rotation ticks, each row followed by its count of ticks
The counts run from 0 to 401.
[137 112 156 164 131 128 141  83 189 134 142  94 113  74  86 108 149 129
 131 116 130 153 143 100 145  98  98  80 153 135 115 117  92 137 110 186
 117 126 158  96 124 151  95 124 127 120 116 147 125  95 131 172 130 133
 109 107 139 136  99  83 124 141 179 156 141  90 134 133 102  96 101  91
  80 166 154 182 139 114 133 106 136 108 129 149 124]
215
[118 103 163 152 132 130 113  96 157 127 144 151 117  93  86  98 135 133
 124 123 150 165 166 129 144 106 117  77 174 153 100 116  78 117 103 168
  81 125 126  85 145 146 101 127 140  93 130 139 131  97 115 163 116 144
 139  85 159 126 101  94 159 121 141 165 150  87 125 128 130 121 107  82
  89 147 147 191 156 116 154  91 134 124 111 151 110]
65
[131  85 167 148 151 130 113  77 152 134 154 112  95  76  68 117 121 115
 132 148 112 168 154 133 146  96  94 101 146 132 122 111  80 112 110 158
  86 140 144 113 153 148  78 106 134 104 118 158 128 115 129 144 100 124
 129 110 173 143 142  80 143 137 174 161 121  90 155 133 120 124 104 115
  96 151 147 184 131 108 104 125 121 116 117 174 146]
228
[118 104 164 167 129 111 103  81 152 135 147 147 111  82  99 101 134 116
 123 131 150 164 155 125 139 104 106  91 143 163 106 108  75 130  95 178
  93 130 129  73 147 139  99 123 143 103 122 132 132 109 109 152 142 131
 150  86 171 123 102  95 139 106 151 171 157  81 152 136 130 140 110  81
 101 151 157 180 144 104 162  92 122 117 112 146 111]
103
[119 105 142 151 148 106 130  80 146 165 148 102 128  76  87  94 132 141
 118 140 132 146 130 127 125 116 106  90 174 135 117 105  69 124 100 169
 107 122 128 101 160 160  73 113 137  88 131 141 127 101  98 172 148 151
 126  96 161 147  84  86 145 147 132 172 173  76 132 134 142 112  92  91
  99 141 154 182 146 125 117 115 131 126 122 154 134]
245
[140  90 175 148 160 113 138  82 172 151 137  87 107  70  54 113 139 146
 125 152 110 160 130 125 143  97 105  86 144 123 122 106  80 128 109 164
 108 129 150 119 144 154  74 112 134 112 129 148 137 110 136 147 122 127
 123 107 162 136 111  89 130 151 170 166 127  81 143 131 120 107  91 126
  99 147 153 189 126 117 110 130 129 103 127 162 147]
43
[127  97 162 142 131 130 101  74 143 128 154 108 113  85  77 103 103 123
 128 149 133 155 170 142 142 116 119 111 156 130 120 105  67  96 118 166
  89 145 127 110 170 149  86 116 130  96 112 126 130 115 111 162 135 130
 135 100 199 144 112  97 156 146 158 170 142  91 140 130 135 116 117 103
  90 141 151 186 151 115 112 126 132 139  98 159 143]
17
[127  85 155 157 141 120 118  64 158 131 146 109  93  80  79 105 142 107
 113 123 112 162 121 109 144  95  69  97 143 136 135 114  79 137 102 160
  98 129 155 102 140 153  85 115 123 109 100 148 141  94 115 157 125 125
 118 112 141 143 106  73 128 135 172 154 145  91 151 145 114 107 105 106
  98 141 172 173 145 105 120 109 119 101 133 185 129]
134
[134 101 145 175 119 115 130  75 140 141 153 129 102  65  86 102 124 104
 132 144 132 154 171 149 141 116  99  85 143 147 111 107  69 116 114 183
 100 153 134 104 153 143  75 121 118 124 110 122 132 114 118 146 150 130
 134 102 192 127 115  93 138 131 164 156 129  95 166 137 134 127 128  99
 101 167 191 182 148 103 152 110 116 122 121 167 135]
232
[139  84 164 158 140 113 112  53 147 145 166 114 107  99  72 117 131 127
 124 148 133 170 136 104 144  97  93 101 141 163 124 108  91 134 111 167
 105 124 160  96 149 142  79 118 151 100 119 135 124 114 105 162 117 115
 138  88 156 124 127  65 140 133 156 175 169  71 154 138 123 136 117  90
 115 152 154 172 117 109 118 104 125 109 115 162 137]
144
[126 105 142 155 145 109 135  87 141 149 156  88 132 105  74 108 127 130
 137 132 133 149 159 111 123 105  99  78 177 133 124 105  86 129 108 181
  93 127 129 114 109 155  95 114 158  94 121 150 128 103 117 174 156 115
 144  91 147 131 117  76 149 147 147 168 164  72 145 125 135 124 109  83
  92 155 150 173 121 118  98 131 141 134 103 149 132]
116
[136  91 160 140 127 147 119 102 158 138 152 122 110  86  91 107 121 130
 145 130 132 163 184 115 143 106 112  79 144 138 102 120  87 114 109 185
  89 144 143 100 135 143  91 123 125 105 113 137  99  87 136 170 147 123
 142  98 182 136 125  86 155 144 154 157 145  76 131 115 145 115 118  85
  85 147 138 195 150 119 130 107 137 150  97 149 130]
333
[141 108 154 163 129 121 131  80 164 149 135 135 107  68  75  98 155 120
 135 130 145 150 144 140 147 117 116  90 126 157 101 108  83 125 123 180
 107 138 154  91 154 146  79 127 124 130 118 118 120 118 114 157 124 138
 122  88 169 121  97  87 131 133 156 169 141  94 145 138 131 111 126 101
 103 164 178 198 148 109 152 113 119  95 125 165 126]
139
[125  92 161 134 132 137 124  89 177 134 130 124  94  82  49 104 132 117
 138 132 112 157 174 136 139 115 101  94 138 132 116 103  75 109 113 156
  74 149 142 102 141 154  94 101 129 108 121 161 136 108 144 155 114 117
 125 102 167 123 130  87 154 136 173 157 122  98 147 128 128 115 121  98
  79 148 159 196 138 102 122 126 136 100 120 171 123]
267
[110 108 140 147 134 118 135  75 171 157 138 109 111  95  87 102 158 113
 122 108 128 151 137 112 123 125  78  89 162 139 125 117  77 137  92 175
  85 128 134  91 102 163 108 115 142 107 117 159 132  93 120 171 153 123
 125 105 128 131 102  70 150 126 146 158 153  88 142 128 128 121 105  83
  91 151 162 181 139 105 115 117 131 105 125 160  99]
170
[139  76 169 158 145 106 115  68 151 127 161 120 108 103  67 113 127 140
 123 154 144 179 152 116 150  85  96  91 142 158 124 109  82 131 113 154
 104 125 142 103 158 135  88 118 153  95 122 119 136 120 116 157 116 117
 142  79 164 126 122  73 139 129 156 170 161  76 147 132 125 139 114  95
 108 143 156 175 116 119 123 103 119 115 114 164 139]
145
[139  80 151 155 151 104 127  84 131 155 166 108 117  96  73 108 122 133
 125 151 134 168 163 121 133  97 100  79 149 133 121  96  89 141 106 182
 108 134 137 118 133 130  70 118 152 107 120 125 127  99 107 158 157 112
 151  91 161 127 117  77 148 146 138 169 158  62 155 136 145 135 116  94
 114 140 164 170 117 125 113 119 124 133 110 160 145]
329
[114 104 140 157 144 106 113  80 154 141 163 124 118 100  89 101 136 128
 117 113 137 156 138  98 132 107  79  90 172 136 125 108  82 144 110 180
  94 121 135  95 126 147  91 133 144 106 114 136 134 104  94 175 157 119
 141  93 139 138  93  70 145 134 145 169 177  83 141 133 133 121 103  78
  97 140 160 174 146 114 126 107 130 121 116 158 113]
383
[118  90 170 137 164 122 106  86 165 135 153 123 117 104  75  92 135 150
 107 127 134 155 143 112 134  94  94  90 180 131 111 106  77 136 107 150
  81 117 129  99 132 149  97 127 147  91 126 144 142 107 114 172 123 131
 137  87 141 135  97  74 154 142 146 164 162  83 125 129 133 118  99  91
  89 128 148 187 141 117 122 109 138 115 121 164 115]
385
[133  88 157 162 141 121 120  77 132 123 166 110 121 106  65  97 121 127
 129 148 147 167 188 136 133  97 120  77 168 146 108 107  85 113 115 175
  87 130 124 113 120 138  97 132 142 104  96 119 130 102 119 150 148 124
 156  90 178 132 121  82 157 144 153 159 139  81 143 137 139 123 119  87
  94 144 157 175 140 113 137 123 121 145 105 154 133]
156
[129  92 160 148 155 109 117  69 152 173 152  91 117  82  69 107 133 131
 120 155 130 166 121 128 138 110 108 109 130 142 124  98  72 125 106 163
 115 125 141  99 147 144  76 113 148  98 119 128 117 122 116 149 141 127
 141  89 185 137 115  90 124 128 162 182 152  77 160 136 132 124 109 111
 107 154 163 189 119 115 102 136 108 115 118 166 149]
6
[138  98 159 154 142 124 129  85 153 161 163 111 124  97  99 114 132 134
 136 127 140 170 148  94 136  97 102  70 163 144 100 112  94 141 105 189
 105 123 146  98 119 147  85 122 149 102 122 138 103  94 112 167 165 124
 142  98 153 141 109  72 143 141 146 174 168  66 143 121 135 127 105  81
 102 154 150 176 125 126 123  98 138 139 107 141 130]
290
[129 108 155 165 129 128 137  88 167 127 159  96 127  67  84 105 121 129
 128 116 137 148 172 121 142 108 107  90 162 119 111 105  80 125 124 194
 119 145 125 108 128 142  94 120 118 124 104 126 135  98 136 158 164 132
 128 111 175 147  93  94 139 142 171 161 134  96 134 128 128  97 115  91
  72 161 163 184 156 115 135 117 140 142 108 147 131]
297
[124 102 167 151 150 140 109  75 164 130 155 107 110 115  63  98 136 126
 113 127 142 166 155 137 133  99  97  92 173 132 116 119  82 118 123 162
  73 135 122 102 107 149 109 137 145 115  93 138 134 109 125 146 126 129
 136  90 148 133 128  63 159 132 163 152 114  97 142 131 126 114 117  93
  88 146 164 198 144 115 114 140 118 118 115 173 126]
303
[140  83 166 151 152 131 120  82 154 136 162 111  94  81  73 122 125 126
 125 142 104 174 155 124 140  95  78  85 154 127 126 118  93 132 110 170
  87 143 153 113 152 145  75 108 136 110 120 159 130 111 124 149 112 109
 131 114 158 144 137  61 142 140 166 159 117  85 160 137 117 133 108 115
 105 156 155 179 125 105 104 111 129 115 127 175 143]
227
[144  98 156 158 129 117 139  86 172 149 160 116  92  77  90 118 134 108
 144 122 114 167 156 107 145 110  83  80 135 134 114 112  87 143 113 187
  98 148 152 105 123 148  87 107 143 115 122 165 120 115 128 159 133 100
 130 102 146 135 138  71 136 125 174 165 138  85 161 124 115 135 118  96
  96 172 159 170 118  96 111 104 136 103 123 150 120]
225
[114 109 148 167 131 128 133  76 165 141 143 111 116  85  76  86 145 111
 115 126 150 147 153 143 123 113 103  86 169 152 112 116  77 118 112 179
  89 127 115  94 104 147 108 134 123 122  86 128 139  89 127 154 154 145
 133  96 163 130  95  81 144 131 164 146 128 100 137 143 121 101 114  95
  78 152 181 189 157 106 150 123 114 118 122 166 121]
167
[137  84 167 155 151 107 125  80 160 139 143 124 106  80  65 112 144 141
 127 154 118 164 142 121 146  94 101  77 139 148 128 108  84 129  87 157
  99 124 148 109 159 148  76 107 143  92 135 152 135 114 126 154 104 121
 134 100 154 125 120  86 134 135 152 173 155  76 150 137 121 127  92 103
 107 142 154 180 123 112 119 108 131 106 137 161 131]
320
[129  85 162 147 152 117 124  78 161 120 155 113 104  97  55 107 125 122
 121 131 117 161 158 129 135  89  84  92 156 124 132 100  79 133 114 165
  86 133 137 114 124 146  91 103 141 110 111 147 153 118 139 144 126 103
 135 101 140 134 129  69 147 134 165 154 118 104 149 143 126 127 116 103
  89 141 163 182 127  98 111 132 129 109 122 174 135]
265
[121 100 145 167 147 119 139  80 152 136 154  83 114  72  84 111 127 112
 123 129 114 148 141 133 121 102  88  95 177 117 133 108  82 124 105 183
  95 136 122 114 120 153  90 115 122 115  98 148 145  89 121 148 157 136
 127 119 160 147  99  72 139 139 174 145 120  95 146 139 122 104  94 113
  80 159 164 175 143 111 116 124 120 131 129 168 137]
124
[132 110 160 155 119 130 130  68 185 142 125 100 102  80  73 106 154 111
 132 121 133 160 143 119 144 116 114 106 122 159 121 113  82 115 119 168
 103 136 152  88 134 152 102 119 117 119 107 128 133 100 133 165 123 137
 113  99 165 120 108  92 121 138 183 153 144  91 142 124 111  93 118  96
  81 161 154 193 151 110 138 115 119 101 131 162 129]
176
[123 112 143 159 126 137 140  85 153 138 142 118 118  75  81  93 141 121
 124 122 141 137 164 126 138 114 113  82 174 151 108 125  84 111 112 180
  95 145 137  95 137 153  87 137 113 118 104 129 123  87 110 171 140 149
 119 100 164 133  85  88 151 156 154 147 146  84 118 129 130  94 115  87
  87 150 167 193 172 123 153 109 134 135 114 157 123]
204
[131  91 137 153 136 113 126  65 129 163 146 122  98  97  64  93 141  99
 120 144 134 150 144 145 129 123  88 102 143 152 136 104  75 121 116 167
  85 128 148 109 145 150  77 117 143 102 109 133 143 110  95 150 125 119
 131  88 160 125 120  68 146 132 151 156 154  91 159 142 139 126 123 101
 115 147 181 177 135 111 116 124 109 101 127 185 132]
274
[113 102 145 151 147 115 130  72 161 147 149  77 114  78  73 102 128 111
 125 131 108 146 143 136 118 110  84  99 173 113 133 104  66 122 102 167
  84 132 119 119 120 160  81 113 131 106 110 153 144  99 127 148 154 131
 133 115 167 144 106  78 138 145 161 155 119  94 150 139 127 108 100  99
  86 157 162 183 140 114 100 137 116 119 125 165 136]
125
[121  96 158 151 153 127 124  93 152 128 164  99 113  77  82 110 126 126
 115 126 120 147 151 121 126 103  87  81 193 113 122 130  89 122 102 172
  89 121 129 115 137 154  79 122 124 107 114 157 136  86 111 156 136 139
 123 114 151 155 101  70 149 155 162 146 130  89 128 134 128  98  94 107
  85 144 159 180 153 126 111 111 136 139 126 166 137]
162
